One turn sends every row of this set to another row. A few are shown first. Where does it send the rows asked after them?
zeri: [-1.88 -0.02 -1.70  0.65 -0.34 -0.85  3.09 -0.10 -1.38  0.10 -0.14 -1.61
  1.22  3.55  0.27 -0.96]
bima: [ 0.43 -0.11 -2.29  1.69  0.37 -0.75 -0.33 -1.38  0.99  0.17  0.69 -2.10
  1.17  1.74  0.59 -2.71]
vovo: [-2.26 -2.65 -0.78  0.11  1.14  0.59  1.03 -1.15  0.68 -0.41 -0.43  0.64
  1.10 -2.04  2.31  0.29]
Dize: [-0.35 -1.78 -1.60  1.57 -0.77 -0.20  3.40  3.29 -0.12 -0.23 -0.22 -2.37
  1.21  2.22 -0.24  0.52]
gib: [-1.48  0.31 -0.15  0.04 -0.99 -1.37 -1.43  4.13  1.86  0.00 -0.29 -3.75
  1.33 -0.15  0.15 -0.51]
Dif: [-2.02  0.02 -1.64 -0.62 -2.01 -0.33  1.03  4.19 -1.14  0.06 -0.70 -2.50
  1.17  2.35 -1.30 -2.07]
mak: [-1.55 -1.41 -0.93 -1.69  0.75 -0.74 -0.26  3.23  0.65  0.11 -0.68 -0.50
  1.11 -4.25  0.45 -1.39]
Mezes: [-1.58 -2.49 -0.85 -1.26  1.32  0.23  0.60  3.51  0.77  0.44 -1.64 -1.39
  1.69 -3.69  0.41 -1.72]
Nupaf: [-1.86 -0.99 -0.33  0.58 -1.35 -0.64 -0.66  4.61 -0.95 -0.56 -1.03 -1.75
  1.01  2.69 -0.05 -1.39]
mukev: [-2.45 -1.02 -0.03  0.56 -0.61 -0.82  3.46  3.61 -0.48  0.69 -2.14 -0.12
  1.15  1.27 -1.00 -2.38]
mutu: [-2.65 -2.07 -2.92  1.24 -0.69  0.03  1.35  1.35 -0.20  0.31 -2.71  2.75
  1.70 -0.62  0.17 -0.93]
peven: [-1.34 -2.42  0.22  2.30 -0.41 -0.34 -1.74  0.16 -1.30 -1.44 -1.65 -0.96
  0.47 -2.96  0.37 -0.56]
nol: [-0.48  1.13 -2.55 -0.26 -2.40 -2.14  2.58  2.44 -0.63 -0.60  1.98 -1.18
  0.37  0.87 -1.11  0.24]
Muro: [-1.90  0.80 -1.22 -0.70 -2.16 -1.59 -0.95  4.16 -1.16 -0.63  0.11 -1.30
  0.43  1.58 -0.53 -1.73]
nule: [-1.36 -3.05 -1.60  1.83 -0.79  1.28  1.89  0.01 -1.02 -0.39 -2.14 -3.17
  1.34 -2.52 -1.45 -1.43]
robu: [-2.47 -0.55  1.14  0.74 -0.73 -2.03  0.94  3.75 -0.62 -0.27 -1.36  1.56
  0.51  0.76  0.33 -1.60]
bul: [-2.36 -0.81 -1.95 -1.32 -0.03 -0.17  1.32 -1.72  0.42 -0.26  0.73  0.73
  1.01 -2.88  1.34 -0.05]
Gizip: [-0.90 -0.19 -1.16  1.27 -0.41 -1.75 -1.42  0.44  1.13 -1.09  0.86 -4.48
  0.32 -1.89  1.08  0.72]
bolov: [-1.57  1.11 -0.98 -0.67 -1.56 -1.21 -0.61  3.85  1.95  0.21 -0.05 -4.01
  1.39 -0.40 -0.76 -0.86]
geni: [-0.45 -0.60 -0.19  1.72 -1.07 -1.97  0.06  3.57 -0.55 -1.37  1.01 -0.09
 -0.08  1.28  1.07  1.36]
pul: [-2.33 -2.01 -2.19 -0.66  0.61  1.22  2.94 -1.45  0.49  0.22 -0.34 -0.53
  1.44 -1.83  0.94 -0.42]
banot: [-1.82 -2.59 -2.38  2.02 -0.78 -0.05  1.06 -1.35 -0.07  0.48 -1.55 -0.77
  1.41 -3.66 -0.25  0.42]
ruka: [-1.73  1.38 -1.40 -0.03 -0.86 -2.22  1.22 -0.34 -1.61 -0.58  1.11 -0.32
  0.42  2.60  0.71 -0.71]
peba: [-2.55  1.02 -0.45 -0.64 -1.79 -2.28  2.35  2.92 -0.84  0.19 -0.62  1.04
  0.55  0.26 -1.35 -2.35]
lol: [-0.74 -1.48 -1.34  1.57  0.11 -0.49  0.08  0.70  1.30 -0.42 -0.15 -5.53
  0.87 -1.23  0.70  0.61]
Bido: [ 0.48  0.05 -2.44  1.77  0.42 -0.95 -0.45 -1.35  1.12  0.00  0.83 -1.90
  0.90  1.58  0.52 -2.63]
Vifu: [-1.65 -0.54 -0.16  1.52  0.16 -1.48  0.97  0.44 -1.37 -0.69 -0.22 -0.66
  0.79  3.61  1.80 -0.32]
Lizum: [ 0.48 -0.18 -2.31  1.78  0.47 -0.76 -0.50 -1.32  1.24  0.15  0.63 -1.93
  1.15  1.78  0.75 -2.55]
mimuf: [-1.75 -1.75 -2.67  1.52 -1.29 -0.45  0.86 -1.53 -0.15  0.36 -1.06 -0.37
  1.06 -4.16 -0.60  0.43]
rini: [-2.72 -1.18 -3.07  0.83 -1.18 -0.57  0.70  1.21 -0.32 -0.14 -2.01  3.27
  1.39 -1.24  0.10 -0.82]
kaluv: [-1.40 -0.06 -0.54  0.13 -0.96 -0.63 -0.31  4.21  2.11  0.24 -0.71 -4.49
  1.76  0.08 -0.42 -0.75]
pazef: [-2.56 -1.09 -3.66  0.55 -1.29 -0.09  1.80  1.06 -0.15  0.54 -2.29  2.58
  1.55 -1.01 -0.53 -1.20]
Sab: [-1.59 -2.42 -2.03  2.04 -0.79 -0.34  0.18 -1.42  0.02  0.25 -1.44 -0.05
  1.17 -3.76  0.06  0.84]
Sorot: [-1.02  0.08 -2.35  0.54 -0.90 -1.09  0.39  0.13  1.10 -0.44  0.72 -5.36
  0.71 -1.91 -0.15  0.27]
zizu: [-1.41 -0.24 -2.06  0.09 -2.22 -0.78  0.00 -0.87 -1.61 -1.01 -0.05 -1.44
  0.38 -3.97 -1.62 -1.38]
Kose: [-1.62 -1.48 -1.55 -2.22  0.48 -0.08  1.14  2.95  0.75  0.38 -0.80 -1.33
  1.65 -4.14 -0.58 -1.87]

peven -> zizu
Dize -> geni
And these:
pul -> vovo
banot -> Sab
ruka -> zeri
mutu -> rini
kaluv -> gib
Muro -> Dif
Gizip -> Sorot
robu -> peba
mak -> Kose

One turn sends every row of this set to another row. A few are shown first. Where does it send the rows asked after them?
Lin: [-0.01 -0.65  1.02  0.82 -0.36  0.46  0.94  1.38  1.64 -0.70 -1.54 -0.87
 -0.51  0.18 -0.14 -3.74 -0.06 -3.87  0.07  0.52  0.13  1.17]
ven: [ 0.19  0.04  1.33  0.21 -0.24  1.18  0.91  1.42  1.17 -0.61 -0.65 -0.53
 -0.27  0.12  0.46 -3.86  0.22 -3.94 -0.04  1.11 -0.50  0.63]
noru: [-0.63  0.28  0.37 -0.19 -0.49 -0.21  2.50  1.79  0.89 -0.14 -0.68 -0.05
 -0.20  0.05  0.40  0.87  0.47  3.97 -0.61 -2.88 -0.82  0.59]
ralu: [-0.83 -1.15  1.64  0.53 -0.22  0.61  0.10 -1.15  1.64  0.08 -3.47 -1.13
 -1.07  0.21 -1.26 -1.57  0.31 -0.93  0.96  3.20 -0.38  1.54]
suvu: [-0.88  0.65 -0.23  1.10 -0.33 -0.60  2.48  1.32  0.63  0.16 -1.30  1.91
 -0.62  0.06  0.51  1.06  0.19  3.42  0.65 -2.47 -2.09 -0.17]
merod: [-0.08  0.93 -5.86 -0.43 -0.89  0.09 -0.48  0.85  1.24  0.70 -1.03  0.04
 -1.67 -0.83  1.24  0.47  0.67 -0.02  2.26 -1.48 -0.51 -0.20]
mino: [-2.47 -0.38 -1.12 -0.99 -0.84  0.65 -0.37  2.24 -2.25 -2.33  2.08 -1.15
  1.02 -0.63  1.67 -1.91  0.91 -0.33  1.28 -1.00 -0.20  0.13]
Gid: [-1.66 -0.02  1.95  1.71 -0.01  0.17 -1.87  0.41  0.60 -1.48 -1.50  0.96
 -1.05 -0.36 -1.04  3.28  0.39 -0.07  0.39  0.04 -1.94 -1.07]
nor: [-0.74  0.95 -1.07 -1.25 -0.01  0.87  2.39  0.44  1.31  0.60 -0.55 -0.12
 -0.56  0.52  0.25  0.59  0.80  3.88 -1.49 -1.58 -1.72  0.43]
safif: [ 0.20 -0.33  4.27 -0.05 -1.03  0.95  0.13  0.53  0.60 -0.82 -1.41 -0.91
 -0.03 -0.79  0.22 -1.12  0.75 -0.67  1.88  2.90 -0.53  0.95]
lopul: [-0.18  0.12 -1.78  0.07 -0.45 -0.15  0.62  1.14  0.28 -0.08 -0.31 -0.73
  0.51 -0.39  0.33 -1.39 -1.16 -0.53  6.44 -1.73  0.10 -0.15]
kan: [ 0.41  1.50 -3.23 -2.35 -1.29  0.99  0.29  0.96  0.37 -1.59  1.55 -1.65
  0.34 -1.32  2.13 -2.34  1.33  0.75  2.62  0.80 -0.82  0.63]
Kupo: [ 1.29  0.77  0.16 -1.04 -0.58  0.79 -0.88 -0.35  3.74 -0.98 -1.51 -2.35
 -1.07 -0.84 -1.24  2.52  1.03  1.94 -0.32  0.88 -0.48  0.64]
vubib: [ 0.32  1.49 -3.89 -2.42 -1.05  1.47 -0.59  1.69  0.44  0.29  1.45 -1.25
 -0.59 -1.19  2.30  0.39  1.37  0.40  0.86 -1.44 -0.35 -0.42]
tosi: [-0.50 -0.57 -1.88  1.80 -0.33 -0.69 -0.44  1.23  1.97 -0.15 -1.16  0.72
 -1.08  0.16 -0.63  3.77 -0.02  1.27  1.83  2.91  0.59  0.67]
Zimi: [-0.96 -0.59  0.08 -0.49 -0.06  0.98 -0.74  2.16  0.78 -0.59  1.61 -0.88
  0.07  0.30  0.03  3.54  0.73  1.50 -0.69  2.85  0.97  0.46]
Sitan: [-1.65 -1.16  3.45  0.95 -0.32  0.80 -0.21 -0.11 -0.02 -0.44 -2.37 -0.18
 -0.46  0.08 -0.61 -1.15  0.29 -1.49  1.22  2.83 -0.82  0.75]
poni: [ 0.86  0.89  2.93 -0.20 -0.93  0.46 -1.20  1.55  1.71 -2.00 -0.19 -1.06
 -0.11 -1.39 -0.19  3.11  0.90  1.51  0.71 -0.21 -0.74 -0.33]
mik: [-1.14  1.04 -2.39 -1.31  0.12  1.76  0.04 -0.18 -0.63  0.86  0.94 -0.05
  0.12  0.27  0.62 -1.73 -0.71 -1.09  4.70  0.07 -1.83 -1.18]
dipo: [ 1.14  0.70  1.01  0.28 -0.63  1.03  1.10  1.34  1.92 -0.56 -0.86 -0.19
 -0.43 -0.42  0.77 -3.66  0.26 -3.66  1.15  1.51 -0.72  0.63]
kep: [-0.45  0.22 -5.53  0.08 -1.00 -0.50  0.45 -0.12  1.31 -1.21 -1.49 -0.73
 -0.84 -0.53  0.53 -2.36  0.45  0.19  3.31  0.31 -0.51  1.19]
toso: [-1.64 -0.25 -2.24 -1.11 -0.80  0.79 -0.98  3.01 -1.24 -0.48  1.37 -1.11
  0.08 -0.84  1.67  0.97  0.87 -0.21  0.03 -3.26  0.51 -0.36]
lop: [-1.03  1.31 -1.58  0.15  0.05  0.57  2.31  0.01  1.04  0.81 -1.17  1.76
 -1.19  0.55  0.40  0.62  0.34  3.29 -0.41 -1.07 -2.87 -0.36]
sut: [ 0.92 -0.28  2.54 -0.52 -1.02  0.63  0.54 -0.27  2.27 -0.39 -2.55 -1.94
 -0.66 -0.53 -0.50 -1.54  0.72 -0.18  1.63  3.28  0.02  1.74]
riman: [-1.09 -0.03 -0.92  0.66  0.37  0.69 -1.40 -1.51  2.65 -0.43 -2.63 -0.25
 -1.95  0.26 -2.13  2.47  0.49  0.49 -0.60  1.03 -1.73 -0.19]
laguf: [ 1.08 -0.12  0.57  0.85 -0.68  0.18  1.37  1.28  2.29 -0.61 -1.79 -0.55
 -0.57 -0.18  0.15 -3.62 -0.10 -3.55  1.26  0.81 -0.14  1.24]
zire: [-2.34 -0.39 -2.30 -2.51  0.77  2.27  0.06 -0.24 -0.43  0.72  1.33 -2.54
  0.61  0.96 -0.46 -2.27 -0.52 -0.96  1.93 -0.76 -0.02 -0.24]
nebo: [-1.74 -1.81 -0.16  1.52 -0.15 -0.53 -0.62  2.43  0.76 -0.81 -0.23 -0.26
 -0.29  0.37 -0.87  3.83 -0.03  1.22  0.25  1.68  1.49  0.72]
tinu: [-3.35 -1.79 -3.38  1.42 -0.43 -0.94 -0.19  1.09 -1.32 -2.04 -0.98 -0.43
 -0.01  0.08  0.01 -1.86  0.10 -0.79  2.08 -1.47  0.03  0.65]
sim: [ 0.25  0.57 -1.71 -0.32 -0.34  0.87 -0.39  1.01  2.10  0.20  0.54  0.12
 -0.81  0.04  0.16  3.38  0.64  1.69  0.84  4.18 -0.02  0.33]
sene: [-1.91 -0.83 -4.14  1.11 -0.63 -0.80 -0.75  2.08 -0.61 -0.15 -1.12  0.20
 -1.00 -0.49  0.80  1.06  0.17 -0.73  1.48 -3.40  0.44 -0.14]
lete: [-1.18 -1.42 -1.48 -1.11  0.08  0.34  0.54  1.03  0.34 -0.22 -0.02 -3.29
  1.00  0.31 -0.79 -1.79 -1.13 -0.18  3.62 -2.61  1.79  0.85]

ven -> dipo
ralu -> Sitan
kan -> kep
And these:
Kupo -> riman
zire -> mik
vubib -> merod
nebo -> Zimi
suvu -> noru

